In the data rows, 50 means zero.
Here are some rows, each followed by its group. Groups can overlap.
[14  2 45 63 65 55 38 11 64 93 67 69 19 47 35 20 72 62 49 46 14 23 25  4 88 52
 43  8 22 73 40 61 53 45 24 58 66 36 57 69 49 72 72 96 43 31 64 40] SC
[34 55 72 32 43 76 50 38 62 48 25 70 41 27 84 58 45 50 48 28 80 42 34 41 49 64
 42 37 72 56 40 12 24 34 63 70 48 96 23 56 58 68 38 57 58 68 47 50] TZ
[45 59 91 54 38 84 55 57 67 82 11 40 15  4 99 83 38 22 95 29 75 32 64 30 30 68
 88 50 68 38 65 17 19 51 69 59 56 92 16 25 65 88 58 48 45 94 40 27] SF
[27 65 49 38 71 35 51 60 84 26 37 74 62 63 52 64 58 53 40 35 63 32 39 79 48 25
 42 60 68 23 60 40 61 14 63 87 43 43 54 60 38 20 39 18 61 33 47 53] SJ
[62 49 43 42 65 45 58 63 33 63 37 59 63 50 60 49 66 42 45 53 56 70 46 68 43 52
 32 35 44 42 62 45 42 44 32 40 52 46 49 50 49 54 32 49 38 45 33 55] SZ
[46 40 35 23 49 50 36 57 69 29 54 42 36 79 30 57 58 44 36 54 39 43 50 35 72 37
 48 48 31 42 65 61 41 43 62 27 49 29 55 63 34 41 63 56 49 20 58 63] LF
[35 77 53 45 72 32 58 63 85 28 40 68 62 71 42 67 50 55 39 42 62 22 33 88 46 23
 48 75 76 19 61 56 77  9 69 93 37 44 50 48 39 18 24  7 65 43 53 54] LF
[53 23 41 33 47 65 40 19 51 52 49 56 27 60 47 44 36 50 66 41 46 65 50 19 67 66
 42 22 17 61 43 41 22 61 44 39 62 41 58 71 78 72 67 86 22 38 47 56] LS
[56 45 61 57 52 58 55 56 52 69 43 43 59 39 69 53 60 36 52 47 50 45 56 51 31 61
 48 47 59 52 51 50 38 48 47 47 37 68 57 47 47 62 34 27 38 69 39 71] TZ
[43 55 50 60 55 24 66 71 78 36 54 48 60 63 50 63 32 44 55 51 45 21 74 64 24 53
 57 73 50 17 71 71 53 36 63 73 35 47 65 38 24 24 49 18 52 43 38 66] SJ
[38 60 58 40 69 55 68 57 81 11 53 68 41 47 42 88 56 54 36 29 64 22 49 70 64 39
 63 57 71 27 60 51 63  4 78 88 57 38 32 50 33 38 54 19 68 40 53 48] GF
[61 65 48 48 14 38 41 70 60 23 40 33 45 81 33 43 27 47 48 55 48 70 79 55 26 41
 35 75 58 35 50 48 52 68 64 26 62 44 82 76 36 14 26 43 31 37 70 61] QL
[71 46 14 33 45 39 22 72 48 56 55 57 53 49 34 33 70 36 49 69 43 61 46 69 64 37
 11 37 30 51 57 72 52 52 45 26 30 44 75 43 77 34 43 81 35 33 29 66] GF
[37 75 39 30 54 53 37 78 68 46 45 50 59 58 60 51 49 41 54 72 54 47 36 79 42 48
 33 36 66 26 48 51 54 39 66 55 25 70 47 50 55 51 19 49 67 39 24 64] SF
[67 33 32 33 42 66 56 56 56 61 64 41 21 11 43 55 51 31 67 63 50 36 59 31 73 66
 62 47 31 55 60 85 38 51 69 22 42 46 57 24 45 68 79 75 46 47 39 49] SF
[34 55 50 44 72 52 45 67 65 23 61 62 39 82 26 58 72 53 11 44 38 50 44 54 88 33
 63 56 54 34 45 66 62 27 64 44 68 11 30 54 24 49 55 40 79 36 80 45] SZ
[59 38 65 32 63 83 44 56 45 73 39 73 34 39 57 70 76 21 56 33 67 65 42 55 61 57
 80 38 54 53 60 62 38 37 61 52 50 46 20 26 64 68 50 43 49 72 41 46] LF
[54 56 49 74 24 45 42 48  9 50 62 23 61 53 44 45 47 65 56 49 17 69 67 40 46 51
 60 66 37 58 22 47 57 91 30 38 62 37 58 73 30 52 47 48 51 60 61 52] SJ
[49 51 38 56 34 53 36  7 39 41 63 45 36 47 49 33 38 78 63 38 49 57 39 29 64 61
 39 29 48 75 26 15 44 73 33 55 55 71 49 79 70 45 52 87 51 34 57 36] LS
[36 57 56 51 83 45 73 57 82 30 47 76 43 56 45 86 51 48 34 40 51 23 39 70 51 43
 73 75 70 22 53 62 71  2 67 94 52 31 42 51 38 26 38 13 76 37 54 48] LS
[24 33 59 75 58 50 46 45 51 92 54 53 50 49 59 20 61 47 53 58 27 40 42 29 46 51
 48 39 42 48 48 66 58 52 31 56 65 60 56 36 59 74 55 63 49 54 47 51] SC
[53 61 56 55 36 49 30 64 23 60 46 29 67 57 24 47 68 57 53 36 18 85 58 60 54 43
 49 60 52 50 34 36 55 80 34 36 66 36 58 82 40 38 34 43 56 61 67 41] SJ
[58 39 23 34 52 57 45 67 38 54 58 47 42 33 31 54 69 41 60 64 59 62 45 55 68 49
 38 43 38 55 64 66 46 39 47 28 53 32 48 42 53 46 63 74 53 36 36 48] SZ
[53 63 59 60 49 34 72 64 46 46 50 45 71 38 49 52 50 60 39 58 57 45 47 65 45 52
 53 64 53 41 73 57 72 50 47 44 49 42 55 27 40 40 51 29 66 56 60 48] NQ
[53 73 46 59 64 23 53 74 63 29 44 49 63 60 52 71 52 48 43 41 53 49 52 77 33 38
 48 72 60 19 55 64 53 37 44 67 50 35 64 55 31 18 20 10 46 46 31 59] NQ
[64 39 37 69 18 40 32 35 36 59 58 21 58 48 54 32 29 74 74 53 23 63 77 36 38 58
 28 49 35 59 29 31 37 94 34 26 53 65 73 85 53 45 48 73 32 55 42 49] SJ
[41 25 46 28 49 38 41 35 80 38 34 63 37 77 59 46 20 58 72 34 46 33 47 45 37 48
 36 52 34 38 55 32 30 54 62 62 48 60 78 74 64 42 43 50 28 37 43 65] LS
[84 72 61 52  9 44 44 42 55 32 42 39 39 58 42 54 20 56 57 39 70 72 63 40 41 51
 44 74 71 58 33 12 43 69 70 41 70 70 74 73 55 31 45 62 33 51 63 39] QL
[45 55 51 29 11 64 44 56 97 36 44 38 26 34 60 40 17 39 83 69 70 25 57 40 37 53
 45 56 62 36 46 42 26 48 98 49 24 88 54 47 57 71 49 72 58 50 39 49] SF
[46 44 45 85 43 48 46 37 27 45 77 32 52 50 43 33 38 73 42 62 25 41 62 30 51 56
 43 58 45 64 24 60 58 75 23 45 59 63 53 57 46 58 64 65 56 52 52 41] SC
[34 56 45 49 61 60 55 67 62 19 65 49 42 73 31 58 67 56 20 39 34 52 37 44 81 27
 65 67 40 42 41 64 60 34 56 40 58 17 27 51 13 49 50 41 76 36 66 58] TZ
[34 58 48 45 72 53 49 67 52 38 55 59 60 43 61 74 78 45 45 39 55 44 51 53 55 65
 47 42 49 59 38 45 27 40 45 46 40 58 38 43 35 60 42 50 71 50 33 68] TZ
[40 20 53 71 46 51 64 33 26 56 61 43 50 74 50 36 51 44 45 46 22 58 46 34 49 58
 70 58 23 44 43 86 62 72 18 55 64 21 50 55 45 64 57 55 42 52 50 45] LS
[31 54 46 36 64 28 52 61 84 29 38 63 78 69 47 50 45 51 39 57 57 36 35 83 39 28
 27 59 68 25 50 36 66 18 61 83 37 64 62 59 61 23 22 36 52 33 46 75] TZ
[30 65 28 51 55 37 38 77 57 30 71 34 66 96 35 42 58 55 28 58 20 57 52 57 56 25
 49 68 36 32 50 66 64 49 48 26 51 23 57 64 19 37 50 38 58 32 64 64] SJ
[57 48 45 63 42 59 53 15 28 38 65 51 44 42 38 57 60 86 44 45 44 57 28 37 82 58
 60 46 64 73 11 28 68 62 33 61 61 55 34 61 49 48 64 67 79 55 75 23] SF
[63 31 41 30 37 55 48 61 52 63 38 29 45 47 79 44 13  6 91 71 52 60 83 42 14 74
 51 53 15 45 80 80  9 67 47 16 21 61 64 23 68 61 70 63  5 57 18 67] LF
[60 35 59 75 28 57 51 53 22 56 63 14 44 35 41 54 40 46 71 34 20 57 99  9 41 73
 77 69 21 62 48 47 38 99 50  6 69 39 68 71 12 64 65 44 48 58 63 51] SJ
[37 43 57 58 59 48 19 71 47 99 39 60 75 70 54 20 73 47 62 33 33 62 42 71 32 31
 34 38 52 52 60 49 63 44 30 58 39 51 69 53 75 33 15 34 27 51 38 80] SC
[47 42 44 38 55 49 46 31 58 41 67 55 37 55 27 57 45 58 37 50 46 48 58 25 85 54
 64 54 36 57 47 46 45 42 63 31 56 39 43 66 37 45 83 66 54 41 78 44] GF
[54 42 35 30 38 48 32 56 65 33 48 43 35 67 49 61 35 47 71 44 39 54 79 30 45 50
 37 58 19 52 54 46 23 51 71 15 63 51 76 78 22 48 62 64 27 30 51 74] NQ
[33 47 40 80 54 47 78 41 46 38 80 29 75 46 68 35 46 49 34 71 35 28 66 32 43 62
 52 51 47 52 21 65 41 61 32 42 36 61 53 38 13 64 66 43 54 54 43 65] TZ
[69 59 42 61 62 49 49 44 38 42 72 36 41 46 56 80 64 30 55 34 53 48 60 61 48 49
 69 64 62 47 44 63 58 45 46 70 42 45 39 27 37 45 77 34 43 66 27 50] NQ
[45 67 65 28 40 69 17 51 31 62 17 47 53 49 69 60 57 69 68 17 56 82 30 52 58 54
 29 44 62 48 47  6 44 56 59 54 67 65 46 84 74 49 28 50 46 58 56 49] SJ
[44 55 70 41 47 78 64 29 47 64 35 58 46 24 49 64 47 57 51 43 75 42 40 38 70 59
 66 38 63 61 44 25 50 45 55 66 49 65 15 39 74 64 65 57 61 77 70 21] GF
[58 47 76 17 52 74  5 59 59 85 11 69 54 44 66 47 67 38 90 19 69 71 46 64 25 48
 22 26 63 63 71 18 26 43 78 58 50 85 60 73 89 47 27 46 15 72 40 66] TZ
[68 46 29 51 53 49 40 23 38 50 82 53 55 46 36 54 43 67 49 56 65 43 53 52 66 43
 50 49 50 70 53 47 63 48 54 56 27 54 40 48 64 38 72 57 46 54 51 35] GF
[92 78 65 51 11 51 50 52 47 30 28 39 33 46 43 67 16 37 43 55 64 74 76 47 24 40
 62 99 79 44 43 37 44 73 74 25 82 47 71 58 29 22 56 36 37 70 74 44] QL
[41 60 55 27 77 55 71 44 83 30 46 75 49 49 57 74 61 58 33 27 69 24 28 52 65 42
 62 50 74 39 39 31 53 15 83 89 48 49 25 59 39 42 50 34 78 33 57 44] TZ
[56 52 64 52 32 53 31 49 34 51 55 35 47 42 32 53 49 65 64 36 30 78 70 20 61 71
 47 50 40 65 48 30 39 88 55 18 66 42 64 80 41 59 54 57 52 63 74 51] SJ
[79 80 62 50 15 48 46 61 51 18 37 31 32 66 27 61 30 42 53 49 59 75 70 50 40 37
 54 86 78 36 43 35 50 72 67 35 78 49 69 65 40 22 44 40 44 52 80 44] QL
[50 57 60 54 54 52 74 67 48 54 50 41 71 29 45 57 47 50 32 66 58 40 40 62 55 42
 60 61 53 50 74 61 78 29 62 50 40 33 27 40 41 52 56 37 83 52 81 40] QL
[46 63 84 50 50 60 58 61 46 74 22 52 61 36 75 49 42 44 62 54 68 60 49 58 27 44
 42 45 59 34 60 37 41 57 44 66 50 68 28 44 75 66 28 52 38 73 46 38] SZ
[36 69 83 55 33 57 40 74 57 80  4 36 61 33 92 44 31 45 82 58 66 53 53 58  7 45
 48 45 63 27 63 22 33 61 41 63 41 99 45 23 77 70 15 42 37 90 28 50] SJ
[31 26 38 62 72 40 29 44 56 72 71 78 53 77 36 11 99 73 36 52 22 39  5 56 81 31
 22 26 41 61 47 58 83 35 23 76 53 40 51 57 69 42 35 66 62 36 49 49] SC
[51 69 79 60 49 57 62 76 44 71 24 53 48 34 74 72 52 31 59 41 63 50 46 62 23 52
 63 56 71 31 52 33 44 52 40 68 66 64 31 32 45 62 27 30 53 81 33 34] NQ
[71 82 36 83 52 11 38 63 29 49 72 26 78 81 50 41 52 39 39 67 36 59 60 87 31 21
 56 89 77 29 49 69 80 58 42 53 33 52 66 38 51 15 34 15 50 63 36 62] QL
[49 62 51 31 79 47 24 71 36 49 38 55 66 60 50 73 87 57 47 12 41 78 46 67 63 62
 44 29 46 55 52 36 49 47 45 40 58 31 43 63 45 40 27 41 69 46 34 55] SJ
[64 51 61 31 64 58 68 52 53 42 45 60 41 48 54 71 55 18 54 61 70 50 43 59 67 41
 77 44 44 40 69 80 44 31 58 48 37 32 22 23 68 64 63 50 51 55 40 44] LF
[53 53 54 71 33 53 34 56 14 58 56 13 67 65 40 58 59 59 52 25 11 85 75 40 50 56
 67 67 32 59 46 49 60 89 36 29 61 29 62 81 26 53 48 31 55 76 69 53] SJ
[54 53 57 63 54 42 70 53 45 57 61 37 63 32 40 44 37 51 40 79 52 40 59 51 67 51
 70 59 43 57 78 71 81 47 60 43 37 40 36 23 51 57 79 44 59 58 72 34] GF
[69 59 20 22 32 43 27 62 77 41 41 51 44 46 40 32 45 45 63 76 61 53 40 68 54 37
 19 42 48 42 56 46 47 48 72 41 31 68 75 59 77 48 39 90 43 25 36 67] SF
[67 45 50 62 46 47 63 60 28 40 40 43 45 27 63 95 47 31 69 40 55 61 80 50 27 65
 56 73 48 41 37 56 22 58 38 40 78 41 67 50 14 38 45 34 31 60 26 52] NQ
[58 37 19 33 40 38 39 65 61 51 61 48 39 37 50 45 38 40 80 68 52 37 67 35 49 66
 30 40 25 60 54 69 27 56 52 12 36 46 80 42 48 56 63 85 18 31 32 65] TZ
[45 43 46 34 77 58 51 75 45 52 39 52 43 22 62 84 72 44 75 27 41 49 81 45 57 74
 55 33 31 60 54 50 15 51 44 28 51 55 51 40 32 59 59 53 54 44 16 68] SC
[41 46 45 91 54 49 62 26 20 59 77 41 39 48 28 35 70 71 22 51 28 46 32 37 68 47
 66 51 46 70 11 62 72 50 14 61 66 38 42 47 37 52 60 60 70 62 64 30] SC
[34 53 50 38 75 54 64 46 73 23 49 70 56 54 47 67 63 52 30 30 64 26 26 64 66 32
 51 55 70 36 41 35 63  9 61 78 36 44 32 51 39 44 34 32 82 35 54 58] TZ
[45 48 45 40 24 33 47 72 78 54 48 42 67 42 59 37 18 50 61 87 58 36 54 56 35 40
 35 53 38 36 75 54 56 45 69 39 27 77 61 48 59 55 56 56 47 43 54 50] SF
[49 48 69 45 70 83 30 52 53 73 38 61 47 41 58 59 73 41 51 18 62 67 39 52 55 54
 63 42 69 68 45 40 43 36 61 69 46 63 30 51 54 65 54 36 47 74 50 60] TZ
[37 22 42 52 48 34 24 44 61 56 59 62 58 91 33 14 62 65 33 49 22 53 36 45 68 37
 25 31 33 47 59 61 67 43 44 47 49 40 73 72 45 35 47 73 46 21 55 58] SC
[44 58 54 58 38 57 19 64 21 64 52 35 60 53 38 54 61 47 58 23 32 85 62 47 47 64
 60 63 43 55 47 38 48 78 53 38 69 45 54 77 44 54 39 36 44 70 66 58] SJ
[39 47 42 62 52 39 72 51 66 37 59 35 82 50 63 31 38 50 42 71 58 25 62 47 29 53
 31 56 41 45 44 55 47 48 38 48 16 66 48 52 31 61 46 45 45 59 43 64] TZ
[73 26 25 41 45 42 41 56 47 68 55 43 36 34 47 36 40 44 71 61 48 55 54 44 47 62
 29 36 24 59 69 72 36 63 45 23 48 50 68 41 60 52 63 75 18 39 30 61] SZ
[34 62 55 46 62 26 62 69 89 29 44 47 66 67 52 67 30 45 49 60 51 18 61 73 25 31
 47 78 59 11 71 61 58 24 70 72 34 48 68 48 30 25 41  9 56 42 38 67] SJ
[63 60 44 47 61 32 46 64 34 35 38 51 57 55 54 64 44 48 64 48 55 59 59 65 29 51
 41 58 57 50 35 40 27 51 37 47 55 57 75 61 42 20 29 40 27 55 18 62] NQ
[58 40 45 63 61 33 53 65 31 59 66 35 68 30 63 58 55 45 61 53 32 33 84 36 40 61
 51 52 19 54 67 75 39 68 42 19 51 39 55 34 35 48 88 44 42 53 38 58] GF
[66 55 30 38 44 48 30 44 67 38 62 43 42 50 67 47 30 41 59 61 63 28 56 54 49 45
 54 51 69 43 40 46 35 46 73 54 25 87 52 47 61 54 60 57 41 53 28 61] SF
[60 36 56 32 51 60 61 32 49 48 45 51 32 49 54 40 42 43 45 49 55 56 45 34 53 55
 47 47 23 51 65 50 24 50 57 39 61 49 48 68 53 63 71 70 26 43 61 39] SZ
[62 46 42 91 47 30 74 28 14 60 89 36 67 47 26 36 33 59 21 75 36 36 55 44 70 47
 78 63 38 61 58 79 97 67 33 49 45 24 43 32 38 38 86 37 59 60 84 26] GF
[53 44 46 30 80 65 46 79 32 51 49 52 40 40 70 70 74 30 52 45 48 55 50 59 59 59
 64 35 40 47 74 61 34 35 41 41 44 38 34 17 47 59 58 44 62 54 19 57] LF
[26 36 37 72 73 45 54 45 46 67 65 59 62 60 23 17 82 68 19 65 18 41 17 51 74 34
 43 34 40 60 51 71 85 31 20 61 56 27 55 50 48 55 49 57 63 48 69 43] SC
[67 56 59 67 59 34 78 67 28 44 42 61 55 27 52 73 49 52 46 46 44 47 75 56 31 69
 58 67 61 57 36 54 48 66 32 44 64 44 60 42 24 39 46 28 53 51 37 46] NQ
[27  3 34 81 45 27 31 21 65 87 70 41 41 62 46  6 45 60 64 73  7 24 60  9 41 50
 12 30  0 66 50 66 49 74  9 35 62 52 97 62 54 63 73 91 13 19 41 61] SC
[65 58 56 53 53 48 63 61 43 42 43 45 53 28 55 72 51 42 57 32 59 56 64 54 42 70
 51 64 54 43 54 43 31 48 56 50 66 38 57 52 31 39 47 40 51 55 49 45] NQ
[51 55 40 31 26 78 56 29 72 33 52 46 25 22 55 56 28 46 58 49 72 28 44 27 64 62
 55 51 61 51 39 25 33 45 85 60 46 75 32 57 51 77 60 77 57 47 58 40] SF
[44 42 56 33 40 50 55 56 59 60 37 55 74 44 37 48 45 61 42 67 64 48 41 61 59 39
 30 45 46 48 86 39 69 39 70 55 34 58 41 56 64 50 47 52 53 44 64 41] LF
[67 77 39 58 55 45 32 43 50 42 75 43 43 68 70 55 61 45 39 55 55 37 36 75 64 30
 67 52 74 53 40 64 73 32 62 79 30 64 23 29 54 43 58 32 68 63 34 52] SF
[53 46 73 60 52 66 30 53 43 92 41 51 49 44 66 47 59 19 72 40 44 62 74 44 25 68
 72 67 49 44 64 56 33 67 52 42 48 60 59 37 52 65 36 27 25 80 38 61] LS
[53 61 43 44 28 37 50 60 62 30 54 29 43 82 37 59 39 42 37 51 38 58 68 45 49 33
 51 70 41 36 51 57 49 54 65 34 62 33 64 62 19 37 54 47 49 39 73 58] QL
[36  1 68 63 42 68 68  0 37 53 60 42 26 77 53 42 30 57 62 30 20 59 51  0 53 78
 67 31 24 57 31 58 30 87 24 51 71 31 43 80 50 82 69 63 24 52 70 46] LS
Group LS spreads out most along one direction. Which 3 other groups' directions of most spread are closest to that one, closest first?
SJ LF NQ
Which 3 other groups have their centres nearest to the centre of group SC, nearest first?
LS SZ GF
Group SJ spreads out most along one direction. Which 3 other groups' directions of most spread are closest to that one, closest first?
LS LF GF
Group SZ spreads out most along one direction. Which 3 other groups' directions of most spread are closest to that one, closest first?
LF TZ LS
Which 4 groups are nearest to each row below, nearest first, going by the distance to the centre of the group?
[36 38 37 87 45 38 55 36 35 67 79 33 57 65 41 22 57 64 38 68 14 42 40 40 52 46
 36 47 30 62 34 69 70 76  8 59 50 45 67 53 50 51 51 68 53 43 53 53] ~ SC LS GF SJ
[56 44 36 61 42 24 55 25 42 54 67 43 60 36 38 41 40 64 39 58 46 53 62 52 55 41
 41 43 35 66 62 50 59 63 36 43 34 41 64 52 54 50 65 59 38 51 62 45] ~ GF SZ SC LS
Which 3 other groups have their centres nearest to the centre of group LF, nearest first?
SZ TZ GF
Which 4 groups are nearest to each row below, nearest first, going by the average distance to the group's rows?
[46 63 45 29 82 36 27 89 43 54 29 58 68 48 61 71 88 40 63 42 47 64 65 79 44 53
 33 29 40 44 65 52 31 36 39 33 47 39 53 39 51 38 19 46 56 38  6 74] ~ NQ SZ LF TZ
[23 25 48 63 46 51 60 17 31 47 60 42 65 96 48 30 44 54 40 45 18 67 36 30 50 59
 67 50 25 47 38 69 58 78 20 52 62 24 62 73 48 68 47 48 42 35 58 57] ~ LS SC SZ SJ
Which 4 groups are nearest to each row below, nearest first, going by the distance to the group's nearest row?
[56 51 67 45 43 44 22 71 52 90 28 57 74 54 72 34 63 33 71 44 52 74 58 78 10 48
 22 52 45 44 69 49 34 59 46 47 40 74 65 54 72 40 16 21 19 71 34 76] ~ SC TZ LS SZ
[41 63 35 21 89 33 19 98 32 51 29 69 73 48 60 75 98 52 50 40 42 70 59 82 50 59
 19 29 53 38 55 47 35 41 39 49 38 54 59 59 50 37 17 38 63 36 11 78] ~ SJ SZ TZ SF
[37 50 40 53 95 43 44 71 43 68 54 66 53 43 50 62 99 63 41 28 33 43 40 53 73 50
 46 23 41 56 41 52 56 31 29 49 62 21 41 47 43 50 54 51 62 41 34 48] ~ SJ TZ LF SZ
Which 3 other groups have their centres nearest to the centre of group SZ, nearest first?
LF GF TZ
Which 3 groups are nearest to each row below, nearest first, going by the average distance to the group's rows?
[76 72 54 58 25 50 53 66 59 16 51 36 28 67 32 58 32 49 27 58 54 66 70 52 29 31
 70 86 72 30 50 52 48 58 59 24 80 36 60 55 28 31 49 28 46 55 70 46] ~ QL NQ SJ
[63 25 69 39 48 73 80 27 52 56 40 59 35 42 51 47 42 32 49 50 68 58 41 20 54 68
 58 40 35 50 58 53 19 53 49 45 72 51 44 53 54 76 57 73 13 48 57 32] ~ SZ LS LF
